Some points:
(0.1 1.0 -0.2 0.3 0.6 -0.6 -1.3 0.4 -0.6 -0.6 -1.2 -2.1 -0.3 -0.7 0.5 0.4 1.5 -0.1 -0.7 -2.2 -0.4 -2.2 -0.8 -1.5)
(-0.5 0.4 -0.7 1.4 0.9 0.2 -1.7 -1.4 -0.6 0.8 0.9 -2.1 -0.3 0.2 0.2 0.0 0.9 0.4 0.7 1.7 0.0 -0.1 -1.3 -0.2)
(0.2 -0.5 -0.2 -0.6 0.1 -0.5 -0.6 0.1 2.1 0.1 -1.0 0.9 -0.8 0.3 0.0 0.0 0.8 -1.0 2.1 0.3 -0.8 -0.3 0.4 -0.5)
(2.1 0.4 -1.0 -0.6 0.3 0.4 0.4 -1.4 2.6 -0.6 0.1 -0.1 -0.3 -1.4 -0.7 0.9 1.7 1.4 -1.1 -1.3 0.4 0.3 -0.2 -0.4)
(0.8 -2.1 -0.3 1.0 -1.9 0.3 0.5 -0.4 1.7 2.1 -1.0 0.2 1.6 -0.1 -1.8 -0.8 0.3 0.0 0.0 0.4 0.6 0.2 -1.3 1.2)
(-1.6 0.1 1.3 0.3 0.9 0.8 0.7 -0.6 -0.2 0.6 -1.2 0.3 -0.1 -1.7 -1.5 1.1 0.2 1.6 0.5 -0.6 0.6 0.1 -0.4 2.9)
(-0.4 1.2 0.0 0.5 0.6 -0.1 1.7 -0.3 1.8 -0.5 -1.6 -1.7 1.4 -1.2 0.6 -0.2 -1.0 -1.1 -0.3 0.2 -0.8 -1.0 -0.7 0.8)
(0.0 -1.6 1.0 -1.7 -1.0 0.3 0.9 0.8 -0.2 -2.8 0.1 -0.7 1.0 2.0 1.6 -0.2 0.8 0.7 -0.3 -0.2 0.1 0.8 0.1 -0.3)
(-0.2 1.0 -1.1 -0.7 0.4 -1.7 -1.3 -1.4 0.3 -0.3 1.4 1.3 -0.8 0.4 -0.5 -2.7 -2.2 -1.0 -1.0 -0.7 0.7 -0.4 0.5 -0.3)
(0.0 0.6 0.1 0.1 0.5 -1.3 1.1 -0.4 0.3 0.2 0.9 -0.7 -1.0 -0.9 0.5 1.7 1.6 -0.4 -1.4 -1.5 0.8 0.2 -1.4 0.0)
(0.1 -0.7 -1.1 -1.0 -0.1 -0.5 0.3 0.3 -0.5 0.1 -0.7 -0.7 0.1 0.9 -1.6 -0.5 -0.6 0.7 -1.2 0.6 -3.3 1.6 1.6 0.1)
(1.3 -0.6 1.5 0.5 0.7 -0.4 0.3 -0.1 -1.1 1.4 -0.2 0.1 0.8 0.2 1.2 -1.5 0.5 -0.2 0.1 0.8 0.1 -1.9 -0.9 0.5)
(-1.1 0.4 -1.8 -0.3 -0.3 -0.3 -1.7 1.9 0.5 0.8 -0.8 -2.3 0.2 0.7 0.4 0.0 1.2 -0.3 -0.5 0.3 1.9 1.4 1.0 1.5)
(0.9 -0.1 1.8 0.5 0.4 0.7 0.4 -1.0 0.1 -2.1 -0.6 1.5 2.1 1.2 -0.8 0.5 0.4 -1.0 -0.8 -1.0 2.0 0.2 -0.4 1.1)
(0.4 0.2 -1.4 -0.2 1.2 -0.9 2.1 2.0 -0.3 0.2 -0.6 1.6 -1.2 0.5 0.2 -0.9 1.5 1.4 0.0 -0.8 2.1 -0.5 -1.1 0.6)
(-3.2 -0.2 -1.0 0.5 -0.2 -0.5 -0.6 -2.0 -1.0 -0.4 0.0 0.4 0.1 0.8 -0.9 -1.2 -0.5 2.0 1.1 0.8 -1.8 -0.1 -1.4 0.5)
(0.9 0.6 0.5 -0.4 -0.2 1.1 -1.2 -1.9 -0.9 1.4 -0.2 0.1 -0.8 2.1 0.8 0.1 -1.7 1.0 -0.8 -0.5 0.2 1.0 1.3 -0.3)
(0.9 0.8 0.5 -1.2 -1.4 -1.6 1.6 -0.1 0.0 -0.4 0.2 -0.3 -0.6 -0.4 -0.2 -0.5 0.4 0.0 -0.4 2.1 0.7 -0.4 -0.8 -0.3)
(-2.5 -2.0 -0.9 -0.9 -0.9 1.2 1.0 0.3 -0.5 -0.2 1.8 0.2 -0.8 -1.7 -0.2 0.3 -1.4 -1.0 0.4 -1.4 -0.2 -1.0 -0.4 -1.9)
(0.8 1.3 -0.5 2.0 0.3 -0.1 0.5 -0.1 -0.3 0.4 -0.3 2.3 0.5 -0.3 2.2 1.4 0.4 -0.1 1.3 0.5 0.5 -1.0 1.3 1.1)
(0.0 -0.4 0.1 1.7 -2.1 -0.7 0.7 0.6 0.0 0.8 0.6 -1.1 1.6 0.8 -1.1 0.8 -1.4 0.3 2.0 -1.4 1.2 -0.7 1.0 -1.2)
(1.4 -0.3 -1.2 -0.4 -0.1 0.4 0.5 0.2 -2.4 -1.1 1.3 -0.2 0.2 -0.6 -1.6 0.6 -1.3 0.3 -0.5 3.1 0.6 1.1 0.7 1.0)
(-0.5 0.0 0.2 0.8 -1.5 -0.4 0.5 2.0 -0.9 0.4 1.4 1.8 0.2 -1.9 0.1 -0.7 -0.3 0.4 -2.0 1.1 0.6 -0.8 1.1 0.2)
(-0.5 -0.5 -0.4 -1.7 0.3 -1.1 -0.3 0.0 -1.2 -0.9 0.9 0.8 -0.5 1.3 -0.4 3.1 -2.1 -0.4 0.9 0.4 -0.2 0.3 0.4 -0.2)
(1.8 0.9 -0.7 -2.0 -1.1 2.0 -0.5 0.4 -1.7 -1.2 -1.9 0.2 -0.6 -0.9 -0.4 -1.1 -0.8 -0.3 1.3 -0.3 -1.5 -1.0 0.9 1.0)
(0.5 1.0 0.7 -0.5 -1.2 0.7 -1.7 -0.8 1.3 1.0 1.0 -0.6 0.1 1.0 -0.5 -0.5 0.0 0.0 1.3 0.1 1.1 0.9 -0.9 1.5)
(0.8 -0.2 -1.5 0.5 0.5 -0.4 -0.5 0.4 -0.9 0.9 0.9 -0.2 -0.4 0.8 -0.4 0.4 1.3 -1.5 -1.0 -2.2 -1.6 0.1 -0.9 -0.3)
(0.2 -1.1 -0.1 2.3 0.5 -0.6 0.3 1.3 0.6 -0.4 -0.7 -1.3 -0.6 0.4 -0.3 0.3 -1.0 0.9 1.3 0.0 -1.0 -0.4 -0.7 -0.9)
(0.7 1.2 1.2 0.4 -1.4 1.4 0.8 -1.6 -1.3 0.1 0.9 0.4 -0.3 0.3 -0.1 -0.8 1.2 -2.3 0.2 -0.7 1.4 0.7 -0.3 0.5)
(0.4 0.6 -0.1 -0.6 -0.2 -1.3 -1.4 0.8 0.0 -1.2 -0.8 0.5 -1.7 -1.0 0.1 -0.8 -0.2 -0.6 0.2 -0.8 1.0 0.3 -0.2 -0.5)
(0.2 -0.1 0.4 -1.0 0.5 -1.3 1.1 -2.3 0.1 1.5 0.6 0.7 1.6 -1.0 0.1 0.9 1.2 -0.2 -0.3 0.3 -0.8 -0.5 -0.7 -1.6)
(0.1 -1.7 -0.4 -1.4 -0.2 -0.9 -0.5 -0.8 -0.6 -1.4 -0.9 0.7 0.6 -0.5 2.2 1.0 -1.2 1.9 -1.2 0.0 1.9 -1.0 -0.6 -0.1)
(-1.8 1.2 0.6 -0.1 -0.6 -1.6 -0.1 0.7 -0.2 -0.7 -1.2 0.5 0.9 0.9 -1.6 -0.5 0.0 0.3 -0.5 0.6 0.1 0.7 1.4 -1.5)
(-0.2 -0.2 -1.2 2.1 1.9 0.5 0.1 -0.8 0.8 -0.9 -0.8 0.7 0.3 0.7 2.3 0.3 -0.9 -0.7 0.5 0.3 -1.1 -0.2 -0.8 0.5)
(0.8 0.6 0.5 -0.2 0.5 0.8 -0.5 0.2 0.1 1.4 1.5 -1.4 -0.6 0.5 0.6 0.6 0.1 -1.1 1.3 0.6 -0.8 -1.2 -0.3 -0.8)
(-0.8 0.2 -0.3 0.1 -0.9 1.7 1.3 0.0 -0.3 2.1 -1.3 -0.8 -1.4 -0.7 1.8 1.2 -0.4 -0.7 0.0 1.0 0.2 1.7 -0.4 -1.2)
(1.5 -1.1 0.3 0.6 0.7 0.6 -0.6 0.0 0.5 0.1 -0.2 0.4 -1.1 0.9 -1.2 0.2 -1.7 1.4 -1.1 1.1 0.9 -2.0 1.2 -1.0)
(0.3 -1.2 0.4 0.5 1.8 -2.7 0.1 0.7 -1.4 0.0 -0.8 0.9 -0.3 -1.3 1.1 -1.0 -0.2 -1.6 0.4 0.2 -0.2 1.7 -0.9 1.1)
(-2.2 1.3 1.2 -0.7 1.9 2.1 1.2 1.5 -0.7 0.3 0.1 0.5 1.0 1.3 -0.6 -0.3 -1.6 -0.4 0.6 -0.3 0.1 0.2 -0.5 -0.7)
(-0.4 -1.1 2.0 -1.5 0.3 0.4 -0.1 0.1 -1.4 0.3 -0.7 -0.3 -0.4 -0.7 -0.1 -0.9 -0.1 1.4 0.3 -0.2 0.4 1.1 2.5 -0.1)
(0.3 0.9 -0.8 -0.4 -0.9 0.2 -2.5 1.8 -0.2 -0.9 -0.9 0.6 1.1 0.4 -0.3 0.4 1.9 0.7 -0.4 0.7 -1.1 0.1 -0.5 -2.1)
(0.5 -0.6 -1.1 -0.4 1.0 2.3 -0.2 -1.2 1.2 0.9 1.0 1.4 -0.4 0.8 0.0 0.1 0.9 -1.0 -1.0 -0.2 -0.9 -0.7 0.2 0.5)
(-0.3 0.8 -1.4 0.8 0.7 0.2 0.9 0.8 1.1 -1.2 1.1 -0.1 2.2 -1.3 1.6 -1.5 -0.3 1.2 0.9 0.5 0.2 0.2 0.6 1.5)
(0.0 1.7 2.1 0.1 -1.3 0.4 -0.2 1.0 1.6 0.8 1.5 -0.2 -1.6 0.1 0.2 0.4 -0.5 1.1 -0.9 -0.7 -1.3 0.7 -2.0 -0.1)
(0.4 -2.1 0.9 -0.1 -0.3 0.0 -1.0 1.5 0.0 -0.1 0.3 -0.6 1.1 -0.6 -0.3 0.4 0.4 -0.4 -0.4 0.3 -1.1 -0.2 -0.3 0.6)
(-2.9 0.1 1.2 -0.5 -1.2 -0.5 0.1 0.6 1.1 -0.5 0.0 -0.8 -1.3 1.0 0.4 0.0 0.5 -0.6 -1.2 1.3 -0.6 -0.4 2.2 -0.1)
(0.7 -0.8 0.6 1.6 -0.1 0.0 0.0 -1.2 0.7 -2.0 -0.2 -1.1 -0.8 0.3 -1.5 -0.7 1.0 -1.6 0.5 -0.4 0.0 1.5 2.0 -0.1)
(0.1 0.6 0.4 0.4 1.7 1.3 -0.8 -0.5 0.8 1.8 0.9 0.5 0.4 -1.8 -0.1 0.4 0.4 0.5 1.1 -1.6 -0.9 1.2 0.8 -0.7)
These points spread out most along one direction. Take the direction at right angles to it along which they spread out most. Go by this last direction. How far along it is each point below, from 0 to 99? 50 is the average, and the first point above lies past it. One standard deviation of the points above along it is 16.
(0.8 0.6 0.5 -0.2 0.5 0.8 -0.5 0.2 0.1 1.4 1.5 -1.4 -0.6 0.5 0.6 0.6 0.1 -1.1 1.3 0.6 -0.8 -1.2 -0.3 -0.8) 76
(0.8 -2.1 -0.3 1.0 -1.9 0.3 0.5 -0.4 1.7 2.1 -1.0 0.2 1.6 -0.1 -1.8 -0.8 0.3 0.0 0.0 0.4 0.6 0.2 -1.3 1.2) 42
(0.2 -0.5 -0.2 -0.6 0.1 -0.5 -0.6 0.1 2.1 0.1 -1.0 0.9 -0.8 0.3 0.0 0.0 0.8 -1.0 2.1 0.3 -0.8 -0.3 0.4 -0.5) 60
(0.1 1.0 -0.2 0.3 0.6 -0.6 -1.3 0.4 -0.6 -0.6 -1.2 -2.1 -0.3 -0.7 0.5 0.4 1.5 -0.1 -0.7 -2.2 -0.4 -2.2 -0.8 -1.5) 63
(0.5 -0.6 -1.1 -0.4 1.0 2.3 -0.2 -1.2 1.2 0.9 1.0 1.4 -0.4 0.8 0.0 0.1 0.9 -1.0 -1.0 -0.2 -0.9 -0.7 0.2 0.5) 62
(-2.9 0.1 1.2 -0.5 -1.2 -0.5 0.1 0.6 1.1 -0.5 0.0 -0.8 -1.3 1.0 0.4 0.0 0.5 -0.6 -1.2 1.3 -0.6 -0.4 2.2 -0.1) 67
(0.2 -1.1 -0.1 2.3 0.5 -0.6 0.3 1.3 0.6 -0.4 -0.7 -1.3 -0.6 0.4 -0.3 0.3 -1.0 0.9 1.3 0.0 -1.0 -0.4 -0.7 -0.9) 59
(0.0 -1.6 1.0 -1.7 -1.0 0.3 0.9 0.8 -0.2 -2.8 0.1 -0.7 1.0 2.0 1.6 -0.2 0.8 0.7 -0.3 -0.2 0.1 0.8 0.1 -0.3) 39
(0.8 1.3 -0.5 2.0 0.3 -0.1 0.5 -0.1 -0.3 0.4 -0.3 2.3 0.5 -0.3 2.2 1.4 0.4 -0.1 1.3 0.5 0.5 -1.0 1.3 1.1) 24
(-0.5 -0.5 -0.4 -1.7 0.3 -1.1 -0.3 0.0 -1.2 -0.9 0.9 0.8 -0.5 1.3 -0.4 3.1 -2.1 -0.4 0.9 0.4 -0.2 0.3 0.4 -0.2) 56
(-1.8 1.2 0.6 -0.1 -0.6 -1.6 -0.1 0.7 -0.2 -0.7 -1.2 0.5 0.9 0.9 -1.6 -0.5 0.0 0.3 -0.5 0.6 0.1 0.7 1.4 -1.5) 53
(0.1 -0.7 -1.1 -1.0 -0.1 -0.5 0.3 0.3 -0.5 0.1 -0.7 -0.7 0.1 0.9 -1.6 -0.5 -0.6 0.7 -1.2 0.6 -3.3 1.6 1.6 0.1) 71
(1.4 -0.3 -1.2 -0.4 -0.1 0.4 0.5 0.2 -2.4 -1.1 1.3 -0.2 0.2 -0.6 -1.6 0.6 -1.3 0.3 -0.5 3.1 0.6 1.1 0.7 1.0) 34
